Each row has a name. Each question is about the rows just above it. Places in a row count from 1.

[ 72  64  49  56  54 -14 -57 -25 -57  21  24  59 -57] = Vegaf
[ 76  60  58  60  66  -9 -62 -38 -26  12  22  44 -40] = pavaz
[ 62  47  38 -13  -1 -49  42  62 -57  62  24  53 -69] = Zasa
[ 92 -26  23 -45 -27 -19  64  89 -48  44   3  -9 -39] = tapef
[ 82  -2 -60 -15  68 -18  39   0  42   4  15 -63  46] = Zilos
[ 63  37  42 -25  -4 -52  60  72 -49  62  23  39 -58] = Lota
[ 76  60  58  60  66  -9  62  76 -26  12  22  44 -40] = Noro
[114 -10  66  39  71  28 -54 -37   6 -20   4 -36  12] = kabe
[ 79  -5  93  61  54 -27  61  21  36  14  15 -61  61] = fifum
At which places does Vegaf hold [-57]?  7 9 13
Places of [61] in row fifum:  4 7 13
At which places does fifum hold [-61]?  12

[ 76  22 -87  22  76 -60 -48  82  76 -89]  Bal
[-42 105 -20  23 -63  94  71 -84 -79  94]  Navig
[  8 -21   8   8 -69 -21 -21 -89 -21   8]  zuz
Every place of [94] in Navig:  6 10
Places of [-89] in row zuz:  8
Places of [-21] in row zuz:  2 6 7 9
At which places does Bal hold [22]?  2 4

[ 18  62 -46 -41  -8 -12 -21 -12 -33  23  -3  -5 -27 -46   7  -8   2 -91] = tani
[ -12  -92   -5   92    0  -42   43    8  -17  -33  -69   54   24 -107
  -72   35   11   19] = Mipit
[ 15 -20 -13 -67 -30  43  11   4  45  42  10 -20   2 -40   1 -12   6 -28] = Rapu
Every place of [-12] in tani:  6 8
Every place of [24] in Mipit:  13
Places of [-46] in row tani:  3 14

[-49  66  67 -55 -55 -73 -49  51  59  60 -67  56  52  52  51  61  68  67
 -48 -53 -59  53  63 -51 -48  55  62 -52  61  58 -68  60] -> zosi
[ 73 -87 -83  75  73  90  67 -82 -79 -81  81 -82 -78 -80 -78 -87 -86 -85
 -87 -78  78 -82 -78  70 -87 -83 -86  69 -87 -86  86 -83] -> Firor
[-38 -86  44 -39 -40 -59 -37  33  41  38 -48  37  32  35  39  42  48  45
  80 -37 -42  37  41 -33 -33  39  46 -36  41  41 -52  40] -> retes
[-69  87  81 -75 -73 -95 -67  75  83  79 -83  78  74  73  78  80  88  86
 -65 -69 -74  78  85 -61 -65  81  89 -68  78  79 -84  81] -> Bep
[-46 -46  75 -46 -46  75 -46 -48 -55 -47 -46 -53 -46 -50 -51 -47 -61 -50
  41  52  57 -50 -59  43  44 -47 -57  50 -47 -52  65 -51] -> kofus
[-59  75  74 -63 -60 -80 -58  61  65  61 -45  63  59  60  61  70  72  69
 -54 -57 -60  61  68 -57 -55  61  70 -57  70  66 -72  67] -> kelo
[-36  45  43 -40 -39 -48 -39  36  40  40 -53  40  33  37  36  44  53  48
 -33 -39 -44  36  42 -33 -32  40  46 -37  41  44 -55  43] -> pogi
Places of [79] in row Bep:  10 30
Places of [-87] in row Firor:  2 16 19 25 29
Places of [-46] in row kofus:  1 2 4 5 7 11 13
Places of [-73] in row Bep:  5
At which places does kofus hold [-47]?  10 16 26 29
Every place of [61] in kelo:  8 10 15 22 26

[-54  -4  -4  14 -48 -54 -54 -48 -54  -4] = sep
[ 56  33  57 -39  57  57 -61 -61  57 -59] = Fir
[ 56 -55  -4   1  -3   0  -5 -47 -26 -30] = Vuto
[ 16  30  -4  56  30 -58 -28  11 -20   0] = todu
[ -9 -19  -9 -26  76 -43 -19 -53 119  52] = buli
[ 13   6  -4   6 -16  15  -9  -8 -31 -19] = famaz
Every place of [-54] in sep:  1 6 7 9
Places of [-9] in row buli:  1 3
Places of [0] in row Vuto:  6
At which places does Fir hold [57]?  3 5 6 9
Every place of [33] in Fir:  2
Places of [-9] in row famaz:  7
Places of [-58] in row todu:  6

[-47  39 -47  39 -46 -47]  doli
[-62 -58  55  61 -67 -62]  kiben
[ 40  37 -28 -24  41  33]  Tusip
[-48 -62  59 -62 -62 -55]  Sonon
[ 86 -95 -94 -95 -95  86]  dador
[ 58  65 -44 -58 -58  58]  Gise
Every place of [-95] in dador:  2 4 5
Every place of [-58] in Gise:  4 5
At which places does kiben hold [-58]?  2
At which places does doli hold [-47]?  1 3 6
At which places does Gise hold [58]?  1 6
Places of [-62] in row Sonon:  2 4 5
Places of [-46] in row doli:  5

[-16  -7 -41  50 -43  71 -59 -93 -14 -16  31 -38 -13 -45  89 -29   9] : depe
[-96 -12 -52  30 -96 -87  30 -96 -79 -96  30 -96 -79 -94 -54 -77 -96] : tup
[-21 -83 -44 -55  46 -17 -11  45  40 -10  64  59  96   0 -96   2 -95] : bon
[-16 -53 -37   6 -18 -62 -76 -45 -25  60  25 -74  82 -59 -32  -5 -98] : rume
[-30 -99 -59 -99 -94  65 -40 -61 -78 -20 -19  38  20 -29  38 -57 -91] : zapo
Places of [30] in row tup:  4 7 11
At which places does zapo hold [-99]?  2 4
Places of [-96] in row tup:  1 5 8 10 12 17

[  2 -19   9  -9  21 104   7 -13  -2  12  12  -6  -4 -33  17   6  81  37
  -3  23  50 -26  -2  -4 -76 -27 -85   7  36  -9   2   2  24 -27   2  10
 -46  29  31  15  -6  25 -12 -11   4 -27  20  14  -9  -2  14 -20 -27] -> sab
[ -31   24  -17  -12   26   -9  -18   17    5   20  -54  -52   22  -57
    1   -1 -102  -83  -69    4    2  -50    3   -2   19  -89   56   12
  -13  -17  -21   24  -28   19   12  -15  -38    2   78  -15    2   32
   40    2  -20  -22    6   26   42  -25   12    1   24] -> gikif
[ -31   24  -17  -12    5   -9   12   17    5   20  -54  -52   22  -57
    1   -1 -102  -83  -69    4    2  -50    3   -2   19  -89   56   12
  -13  -17  -21   24  -28   19   12  -15    1    2   78  -15    2   32
   40    2  -20  -22    6   26   42  -25   12    1   24] -> kap
At which places does sab hold [2]?  1 31 32 35
At which places does kap hold [24]?  2 32 53
Every place of [14] in sab:  48 51
Every place of [25] in sab:  42

[ 21  -5 -17 -13  14  -5   4  -5  -5  17   4  -6  26  28  -6  12  -3  50
  -5  -5  33   4   4  -6  38  50   9  -3 -10  50] -> simum
[  26  -21  -35  -72   16   27   23 -118   24    8   18   28   27   21
   25  -55  -49   -6   21  -14  -21  -27   29   12  -97   27   32  -78
   25   29] -> zize
[-25  23 -21  24  23  21  22  10  26 -21  19  20  33  39   9   6  -1 -18
  17  22  13 -35 -21  31   6  37 -21  -4  14 -21] -> noga
Places of [-5] in row simum:  2 6 8 9 19 20
At which places does noga hold [-21]?  3 10 23 27 30
Every place of [-21] in zize:  2 21
Places of [24] in row noga:  4
Every place of [6] in noga:  16 25
At which places does simum hold [-13]?  4

[ 51 -47 -47 -47 -47]  tusa
[51 24 51 51 24]  Bav
[-48 -75 -50 -51 -50]  vun
[ 77  50  54 104 -72]  Malog
[-48  44 -48  45  44]  regof
Every place of [-50] in vun:  3 5
Places of [-47] in row tusa:  2 3 4 5
Places of [51] in row Bav:  1 3 4
Every place of [24] in Bav:  2 5
Places of [44] in row regof:  2 5

[5 6 1 1 1 5 6]  Duros
[-114   -1   74    4    3 -118    0]  gotu
[-26 -33 -16  -4  63  69  31]  nufeb
Every place of [6] in Duros:  2 7
At which places does gotu hold [3]?  5
Every place of [5] in Duros:  1 6

[ 75  42 -59 -12  18  20  16  30] : kobi
[ 18  55 -64  10 -16 -73  69  30] : Defi
[ 74  -2 -62  -5  33 -17   2  36] : nupu
[ -1  16 -21 -20  -1  58  -1  -1] : toz
[ 18  55 -64  10  40 -73  -7  30] : gibif
[ -3 -28  62   5  -7 -13 -26  59] : Sadus
[ 76 -18  32 -17 -17  71   2   4] : Duge
[ 42 -21  22 -15  42  70  12  -5] : besiz
[ 93  16 -21 -20  -1  16  14  20] : nuge
[ 29  57 -76   3  36 -45   4  31] : gab
Every place of [32] in Duge:  3
Places of [70] in row besiz:  6
Places of [-1] in row nuge:  5
Every place of [58] in toz:  6
Places of [-1] in row toz:  1 5 7 8

[ 110  -28   -5  -25   -4 -112  -19] : fup
[110 -28 -23  -6 -10  -3  -3] : lofen
[ -6  -6 -41  -6  -6   1   1] : ferok
[ -7 -33 -32   1 -31 -22  -2] : batus
[-99   4  -7 -14 114 -11 -20] : Nimok
Every place of [-5] in fup:  3
Places of [-3] in row lofen:  6 7
At which places does ferok hold [-6]?  1 2 4 5
At which places does ferok hold [-41]?  3

[ 10  10  15 -49  20  44  -3 -13   4] : fata
[ 45 -12 -12  45  58   6  45 -50  45] : zibo
[  8   1 -20  29 -41  24 108 -60 -17] : Visuv
[-50   1 -50   1 -50  26   1   1   1] : faz
[  2  -9  -9  10 -17  -5  25 -17  -8] : Lubut
[ 32  -7 -25  32 -38 -11 109 -85 -13] : digen
At which places does faz hold [1]?  2 4 7 8 9
Places of [45] in row zibo:  1 4 7 9
Every place of [26] in faz:  6
At which places does Lubut hold [25]?  7

[   1  -12  -15  -12 -113] = vamed
[ 58  40 -14  58  -2] = zoli
[ 59 119  61 -11  61] = rera
[25 25 25 26 26] = zod
Places of [26] in row zod:  4 5
Every place of [61] in rera:  3 5
Places of [-12] in row vamed:  2 4
Places of [119] in row rera:  2
Places of [25] in row zod:  1 2 3
At which places does zoli hold [-14]?  3
Every place of [59] in rera:  1

[ 26 -21 -55 -54   8 -43  48 101   8 -36 -18  26  26  -2  42  -4  27  25
 -23  19 -41 -55  10  26 -11  26 -35 -43 -59  10  79  26 -31 -50 -31  -4
  13 -27  56  35 -35 -41 -62  -9  56  60  17 117 -12 -38 -16 -48   3  10
 -17] : zuk
[ 20   2  18 -24  37  50 -47 -40 -90 -17  67  63  16 -15 -22 -63  25   4
  26 -18  -1  21 -18 -23 -51 -46  27   4  -8  48 -56  30  26  -7 -30  13
  10  18 -33   9   2  -3 -11 -32 -63 -29  20 -45  21  17 -12  -1   2   6
  15] : Vili
[  -8   36   41   69   25   48  -32 -117  -24   11  -32  -25    7   19
  -16   -6  -24  -58   33   25   53   23  -32  -40   -8   -7   46  -32
   26   25  -68   -5   12   25   22   26  -26   50  -64   25    2    1
   50   -3  -56  -67  -38 -124   29   18   48   63  -14   -6   29] : purig
[ 20  27  18 -24  37  50 -47 -40 -90 -17  67  63  16 -15 -22 -63  25   4
  26 -18  -1 -57 -18 -23 -51 -46  27   4  -8  48 -56  30  26  -7 -30  13
  10  18 -33 -27 -58 -35 -49 -17 -78 -28 -29 -57  55 -17  50 -16  12 -12
  10] : Pamu
[ 13 -29  18 -40  -1 -60   7  66  69  53  -1 -31 -72 -33 -49  73 -30  43
 -16  53 -22  61  94  49  49   8 -56  92  79 -32 -16   8 -59  15  21 -56
  15 -52  -7  45  64  61  45  20  49  38  35  59 -65  -2 -61  32 -19  32
  12] : Pupi
At which places does zuk hold [26]?  1 12 13 24 26 32
Every place of [-17] in Pamu:  10 44 50
At which places does purig hold [-32]?  7 11 23 28
Every place of [-56] in Pupi:  27 36

[ 86 -49 -48  63 -36 -63  46 -49 -36]  Rup
[-41 -30  39  55 -30 -54  39  39 -31]  lok
[-41   6 -42 -29 -30 -54  39 -47 -31]  Bab
[ 57  87  87 -70  57  57 -70 -71  87]  Gamad
At which places does Gamad hold [-71]?  8
Places of [-70] in row Gamad:  4 7
At which places does Rup hold [86]?  1
Places of [87] in row Gamad:  2 3 9
At which places does lok hold [-30]?  2 5

[ 14  13  13 -62 -32 -62] -> ponon
[-12 -13 -13 -50 -13 -13] -> mel
[-31 -78 -78 -29 -13 -31] -> Kure
At which places does ponon hold [14]?  1
At which places does ponon hold [-62]?  4 6
Places of [-13] in row mel:  2 3 5 6
At which places does Kure hold [-31]?  1 6

[-15 -79  33  14  16 -60 -20  16  16 -33  16  20 -33 -38 -33 -33  91  16
  -7  90 -33 -32]  vodub
[ 25  29 -20  91  24 -17 -17 -12  11 -16 -90  26  11 -38  24 -18  11   1
   8 -17  11  59]  manud
[ 39  10 106  22 -27  19  36  79  16  54 -67  13  18 -15  57  15 -27  -2
  65  30   6  37]  Linik
[ 65 -11  -6  11  15  32  25  25 -32 -93   0 -48   5  -4   5  -9 -25 -20
 -18  89 -83 -75]  gopom
[ 84  26  41  27 -16   6 -65   6 -39 -18 -26  27  -3 -11  26 -65  -8 -22
  48 -19  -3 -17]  nid
[-36 -35 -45  30 -29  15 -15  74 -48   0 -23  19 -31   3 -24 -15  41 -10
 -22  50  36 -14]  Nik
[ 10 -26 -21 -26 -26  32 -26  24  87 -43  11 -26 -63  10  30  32  -2  11
 -26  63  16  87]  Puse
[ 43 -28  36 -30 -33   5  86  31  13  61  41 -69   2   5  74 -34   1 -32
 -23  33   2 -47]  zaras
[ 14  42  64 -21 -34  69 -14 -30 -11  21  29 -34  -1  -9 -38  46 -30 -12
 -11 -16 -13 -36]  bubol
[ -44 -121   59  -24   -4  -41   -5   25   61   55   -6  -13  -72  -47
   17   37   15  -58   37  -43   16  -21]  zaluz
Places of [32] in row Puse:  6 16
Every place of [-26] in Puse:  2 4 5 7 12 19
Places of [-33] in row vodub:  10 13 15 16 21
At which places does bubol hold [64]?  3
At which places does nid hold [6]?  6 8
At which places does nid hold [-3]?  13 21
At which places does manud hold [11]?  9 13 17 21

[ 56  54  57  54 104  56  56  56]  Vami
[ 43  60 -82  41  80 -54  67 -23]  temuz
[-16 -24 -24 -24 -27  20 -24  20]  refim
Every place of [56] in Vami:  1 6 7 8
Places of [20] in row refim:  6 8
Places of [-27] in row refim:  5
At which places does refim hold [-24]?  2 3 4 7

[ 11  60 -32  -2   0   3  18  15  15 -24  81 -62  83] : deras
[ 11  15 -32  25   0  37  18  15  27 -33  81  -1  -1] : damal
[11 49 49 83 35 48 83 83 15 11 11  7 11] : Nosam
[15 60 60 25  1  3 18 15 15 10 60 60 15] : sadi
[ 11 -23  61  57   0  15 -10  90  11   0  57   7  79] : torik
Every place of [57] in torik:  4 11
Places of [-1] in row damal:  12 13
Places of [11] in row Nosam:  1 10 11 13
Every place of [0] in torik:  5 10
At which places does deras hold [15]?  8 9
Places of [60] in row sadi:  2 3 11 12
At which places does Nosam hold [49]?  2 3

